In the data rows, the value 50 means zero.
Here is a table of points, one per row:
array([53, 44, 59, 65, 68, 52, 79, 60, 52, 71, 53, 55, 34, 49, 75, 47, 66, 76, 67, 49, 72, 78, 57, 37])
array([66, 52, 54, 68, 63, 58, 48, 56, 49, 52, 53, 40, 62, 51, 41, 39,  0, 59, 60, 42, 53, 60, 51, 39])
array([47, 42, 60, 63, 25, 65, 38, 13, 51, 53, 72, 52, 74, 56, 47, 48, 55, 15, 43, 29, 51, 46, 56, 57])
array([74, 20, 55, 38, 24, 59, 47, 53, 32, 11, 37, 54,  1, 43, 70, 62, 33, 49, 25, 31, 39, 72, 60, 68])
array([33, 62, 38, 64, 44, 57, 35, 43, 70, 56, 40, 67, 58, 88, 44, 56, 48, 35, 61, 69, 41, 63, 48, 52])
array([38, 44, 49, 52, 66, 50, 39, 59, 58, 61, 50, 41, 53, 41, 73, 42, 50, 40, 62, 27, 66, 47, 57, 21])
array([84, 45, 61, 16, 43, 48, 65, 51, 38, 61, 54, 68, 55, 64, 44, 33, 60, 58, 44, 51, 63, 69, 33, 51])
array([33, 30, 56, 46, 36, 22, 68, 71, 53, 55, 65, 62, 61, 60, 64, 47, 54, 68, 59, 60, 46, 63, 62, 62])
array([79, 38, 63, 38, 57, 51, 46, 44, 39, 56, 54, 55, 42, 41, 66, 43, 52, 35, 69, 46, 29, 57, 56, 53])
array([54, 61, 52, 45, 51, 20, 51, 52, 55, 42, 43, 77, 63, 42, 45, 74, 44, 53, 39, 57, 48, 48, 51, 51])
array([35, 63, 50, 54, 77, 65, 62, 51, 51, 39, 51, 37, 51, 41, 59, 47, 72, 46, 44, 55, 27, 36, 71, 38])
array([49, 46, 68, 52, 23, 58, 53, 19, 38, 49, 56, 54, 31, 16, 27, 49, 47, 51, 61, 39, 48, 57, 35, 43])
array([56, 63, 58, 45, 55, 43, 42, 42, 39, 50, 49, 38, 38, 44, 50, 45, 59, 43, 59, 26, 55, 27, 38, 67])
array([55, 63, 51, 40, 52, 56, 42, 15, 61, 45, 66, 53, 68, 38, 73, 78, 56, 46, 42, 50, 55, 57, 67, 40])
array([62, 41, 64, 55, 58, 49, 23, 70, 52, 68, 34, 46, 56, 42, 49, 57, 50, 64, 52, 31, 78, 47, 54, 22])
array([72, 50, 57, 41, 45, 59, 56, 52, 34, 61, 46, 43, 62, 64, 60, 60, 64, 53, 52, 62, 11, 71, 41, 41])
array([62, 52, 63, 50, 52, 48, 55, 36, 58, 39, 62, 48, 44, 43, 47, 58, 49, 38, 38, 47, 57, 29, 39, 53])
array([50, 87, 37, 36, 59, 64, 48, 56, 52, 59, 58, 50, 44, 69, 51, 32, 58, 56, 61, 41, 50, 64, 65, 51])
array([56, 57, 39, 39, 61, 39, 70, 55, 17, 46, 43, 49, 52, 36, 60, 43, 66, 44, 69, 53, 49, 34, 44, 43])
array([74, 29, 77, 37, 46, 45, 73, 52, 35, 78, 58, 56, 36, 44, 65, 66, 55, 56, 41, 58, 39, 40, 31, 56])
array([30, 59, 54, 45, 71, 55, 47, 52, 46, 50, 62, 64, 49, 48, 46, 91, 59, 53, 65, 39, 42, 54, 40, 56])
array([72, 46, 54, 48, 45, 55, 56, 44, 49, 55, 69, 45, 49, 45, 39, 51, 63, 40, 57, 49, 54, 54, 54, 46])
array([61, 18, 66, 48, 54, 42, 47, 51, 55, 65, 36, 33, 41, 48, 44, 43, 76, 64, 41, 36, 45, 52, 47, 70])
array([45, 45, 34, 61, 34, 70, 48, 56, 59, 50, 43, 39, 28, 72, 13, 37, 49, 54, 39, 42, 52, 68, 37,  0])
array([60, 61, 42, 43, 70, 41, 65, 23, 57, 98, 60, 45, 58, 36, 18, 60, 51, 26, 42, 70, 46, 50, 61, 47])
array([41, 50, 50, 60, 56, 73, 58, 39, 67, 29, 21, 60, 60, 44, 57, 50, 49, 48, 45, 72, 51, 61, 54, 63])
array([39, 53, 65, 58, 54, 47, 35, 72, 40, 57, 41, 56, 50, 35, 53, 55, 44, 21, 50, 62, 25, 60, 62, 46])
array([48, 61, 76, 60, 26, 29, 48, 54, 62, 48, 55, 53, 70, 48, 60, 59, 59, 74, 26, 63, 48, 38, 44, 70])
array([62, 51, 43, 37, 52, 67, 44, 57, 77, 34, 40, 26, 45, 47, 43, 80, 33, 46, 46, 44, 52, 78, 41, 52])
array([51, 40, 36, 51, 30, 70, 54, 61, 56, 77, 15, 70, 26, 56, 54, 59, 38, 60, 25, 22, 46, 34, 43, 44])
array([32, 58, 47, 81, 50, 34, 62, 68, 45, 80, 73, 64, 39, 40, 38, 48, 57, 56, 70, 70, 41, 51, 41, 80])
array([46, 57, 48, 53, 42, 47, 49, 37, 63, 38, 44, 44, 48, 57, 57, 55, 63, 53, 43, 45, 45, 61, 49, 35])
array([37, 65, 42, 44, 61, 54, 47, 50, 53, 53, 53, 49, 65, 47, 77, 12, 71, 43, 55, 50, 47, 48, 56, 25])
array([31, 45,  0, 41, 37, 42, 40, 61, 25, 51, 61, 50, 47, 41, 58, 46, 38, 35, 20, 66, 52, 32, 60, 40])
array([26, 47, 45, 78, 27, 69, 68, 56, 47, 68, 58, 45, 42, 61, 24, 22, 48, 73, 28, 29, 60, 58, 47, 55])
array([54, 40, 55, 47, 47, 12, 37, 36, 37, 21, 41, 45, 38, 49, 61, 73, 55, 46, 36, 56, 55, 65, 36, 48])
array([32, 36, 48, 35, 53, 74, 53, 58, 44, 52, 34, 37, 47, 59, 45, 53, 33, 63, 35, 65, 58, 56, 51, 86])
array([31, 27, 57, 64, 37, 46, 43, 37, 52, 41, 84, 64, 68, 51, 46, 62, 52, 41, 51, 53, 54, 47, 47, 67])
array([45, 30, 32, 39, 58, 60, 34, 54, 46, 64, 53, 54, 53, 32, 52, 62, 49, 27, 52, 44, 33, 61, 50, 44])
array([51, 36, 36, 43, 49, 42, 52, 58, 55, 51, 53, 69, 69, 44, 44, 58, 49, 54, 50, 55, 53, 52, 53, 59])
array([51, 59, 44, 49, 36, 39, 48, 85, 65, 60, 18,  0, 42, 57, 71, 48, 58, 25, 58, 53, 61, 54, 54, 46])
array([45, 41, 46, 60, 56, 56, 51, 28, 70, 49, 39, 52, 76, 33, 42, 56, 52, 61, 44, 28, 40, 62, 30, 58])
array([30, 44, 50, 45, 78, 76, 32, 53, 68, 24, 83, 34, 28, 63, 30, 64, 32, 42, 53, 52, 30, 35, 53, 46])
array([43, 51, 38, 65, 45, 56, 68, 63, 45, 46,  0, 58, 57, 37, 47, 65, 38, 41, 41, 52, 37,  7, 59, 54])
array([65, 50, 49, 54, 86, 59, 52, 56, 61, 71, 50, 43, 48, 51, 59, 26, 49, 61, 64, 45, 44, 36, 44, 57])
array([63, 49, 51, 39, 44, 48, 66, 53, 58, 65, 55, 56, 41, 64, 63, 51,  0, 68, 44, 43, 54, 44, 49, 58])
array([88, 53, 16, 39, 49, 46, 59, 69, 56, 43, 46, 49, 47, 19, 37, 37, 47, 48, 34, 50, 21, 43, 46, 41])
array([58, 37, 61, 17, 42, 71, 74, 57, 47, 49, 29, 39, 45, 19, 48, 48, 30, 38, 53, 52, 60, 35, 61, 52])
array([46, 46, 45, 52, 74, 38, 44, 50, 34, 28, 48, 52, 54, 46, 50, 44, 51, 46, 45, 63, 48, 54, 30, 74])
array([44, 50, 33, 39, 75, 42, 57, 81, 42, 50, 48, 34, 60, 57, 51, 32, 55, 37, 57, 43, 35, 38, 78, 65])
array([56, 54, 36, 51, 50, 56, 50, 51, 55, 42,  9, 56, 44, 43, 73, 44, 54, 25, 99, 44, 44, 34, 63, 62])
array([62, 44, 44, 20, 61, 35, 46, 73, 42, 51, 57, 47, 48, 71, 23, 57, 74, 53, 54, 56, 61, 43, 52, 73])
array([43, 54, 44, 81, 49, 40, 66, 63, 47, 31, 77, 62, 48, 61, 68, 69, 42, 38, 57, 28, 42, 48, 77, 71])
array([55, 39, 34, 37, 50, 26, 43, 20, 38, 40, 51, 39, 43, 44, 55, 68, 56, 74, 63, 48, 52, 36, 41, 48])
array([49, 65, 63, 51, 72, 46, 57, 33, 57, 39, 44, 58, 54, 48, 39, 52, 55, 46, 41, 51, 52, 60, 52, 72])
array([45, 61, 48, 49, 39, 35, 46, 41, 52, 40, 45, 42, 54, 44, 68, 35, 34, 56, 59, 62, 29, 45, 40, 57])
array([35, 46, 41, 70, 38, 40, 51, 57, 62, 48, 76, 75, 50, 57, 61, 54, 65, 43, 39,  8, 41, 35, 73, 71])
array([21, 59, 35, 65, 41, 41, 73, 48, 76, 37, 81, 45, 52, 54, 44, 49, 32, 68, 62, 52, 53, 64, 62, 62])
array([54, 52, 46, 48, 30, 46, 36, 65, 47, 63, 68, 28, 63, 58, 53, 53, 74, 65, 78, 64, 45, 54, 67, 55])
array([54, 28, 47, 70, 64, 31, 43, 56, 46, 52, 47, 71, 51, 53, 46, 44, 61, 80, 51, 53, 52, 66, 52, 47])
array([40, 43, 59, 48, 29, 49, 50, 30, 46, 42, 59, 48, 69, 64, 36, 48, 44, 40, 48, 28, 53, 74, 42, 44])
array([46, 71, 73, 45, 48, 32, 47, 70, 31, 60, 51, 63, 38, 67, 31, 75, 54, 56, 54, 37, 55, 40, 41, 26])
array([61, 56, 46, 40, 53, 50, 48, 48, 56, 58, 56, 51, 47, 59, 49, 32, 58, 58, 34, 35, 72, 61, 28, 49])
array([34, 43, 44, 46, 48, 21, 50, 22, 44, 33, 48, 72, 49, 58, 42, 39, 50, 63, 53, 80, 61, 38, 49, 47])
array([64, 73, 74, 64, 35, 37, 17, 28, 65, 54, 71, 76, 61, 36, 26, 46, 56, 53, 53, 24, 68, 59, 95, 76])
array([59, 66, 67, 55, 48, 36, 44, 35, 31, 51, 51, 41, 42, 50, 35, 56, 66, 69, 33, 66, 67, 58, 24, 44])
array([49, 39, 64, 42, 48, 75, 53, 53, 48, 45, 36, 68, 57, 76, 64, 46, 63, 62, 46, 83, 65, 32, 18, 13])
array([11, 80, 45, 35, 46, 56, 39, 59, 64, 44, 75, 46, 66, 39, 63, 28, 66, 45, 57, 75, 51, 32, 30, 42])
array([44, 33, 65, 36, 49, 46, 36, 66, 71, 68, 34, 57, 40, 53, 49, 11, 56, 43, 61, 81, 62, 36, 47, 10])
array([38, 60, 52, 60, 38, 71, 48, 56, 59, 37, 58, 44, 65, 34, 44, 67, 30, 57, 48, 58, 47, 46, 59, 32])
Along one direction, these points spread out more than along any other. Take the direction at right angles to it along which they spread out most. Then take the direction at right angles to both along which they spread out most. Go by this last direction. How far along it is each point below, from 0 to 99? 50 is the average, and the first point above lies past it. One standard deviation of the points above along it is 16.
array([59, 50, 33, 68, 33, 82, 57, 47, 54, 27, 38, 43, 65, 48, 49, 73, 65, 30, 66, 57, 61, 44, 35, 28]) -> 41
array([47, 50, 56, 75, 53, 46, 62, 56, 43, 39, 55, 79, 33, 48, 61, 55, 60, 70, 44, 64, 15, 29, 26, 59]) -> 50
array([51, 54, 44, 46, 49, 50, 45, 47, 49, 55, 52, 38, 41, 78, 41, 43, 64, 59, 45, 31, 74, 52, 47, 40]) -> 69
array([58, 62, 57, 71, 50, 54, 54, 30, 66, 36, 73, 49, 54, 41, 59, 50, 56, 35, 57, 35, 51, 53, 65, 59]) -> 41
array([29, 63, 48,  2, 48, 58, 47, 60, 55, 29, 48, 50, 49, 35, 33, 42, 33, 61, 47, 61, 38, 49, 48, 55]) -> 42
array([46, 75, 53, 76, 34, 81, 43, 45, 31, 43, 53, 57, 57, 48, 53, 44, 45, 69, 54, 59, 58, 49, 55, 60]) -> 54
array([71, 27, 66, 61, 67, 61, 52, 64, 50, 41, 34, 22, 30, 69, 38, 41,  8, 51, 47, 49, 83, 62, 36, 50]) -> 45
array([25, 65, 58, 46, 53, 45, 80, 38, 58, 48, 56, 55, 54, 56, 53, 32, 61,  0, 50, 61, 76, 55, 33, 39]) -> 66
array([50, 48, 73, 53, 61, 40, 57, 32, 39, 48, 32, 41, 99, 68, 39, 41, 60, 64, 47, 37, 48, 42, 45, 36]) -> 70
array([41, 35, 31, 49, 43, 57, 47, 32, 41, 48, 13,  4, 19, 59, 34, 57, 45, 56, 46, 75, 45, 47, 82, 40]) -> 32
array([66, 65, 57, 48, 45, 51, 34, 46, 40, 71, 49, 51, 45, 45, 68, 40, 52, 42, 22, 31, 57, 68, 59, 60]) -> 47
array([71, 50, 39, 58, 67, 47, 21, 63, 34, 40, 52, 52, 54, 39, 62, 55, 55, 45, 42, 71, 62, 37, 54, 51]) -> 45
array([54, 47, 42, 42, 68, 41, 27, 51, 36, 68, 41, 42, 34, 72, 55, 29,  0, 54, 57, 50, 43, 46, 57, 44]) -> 44
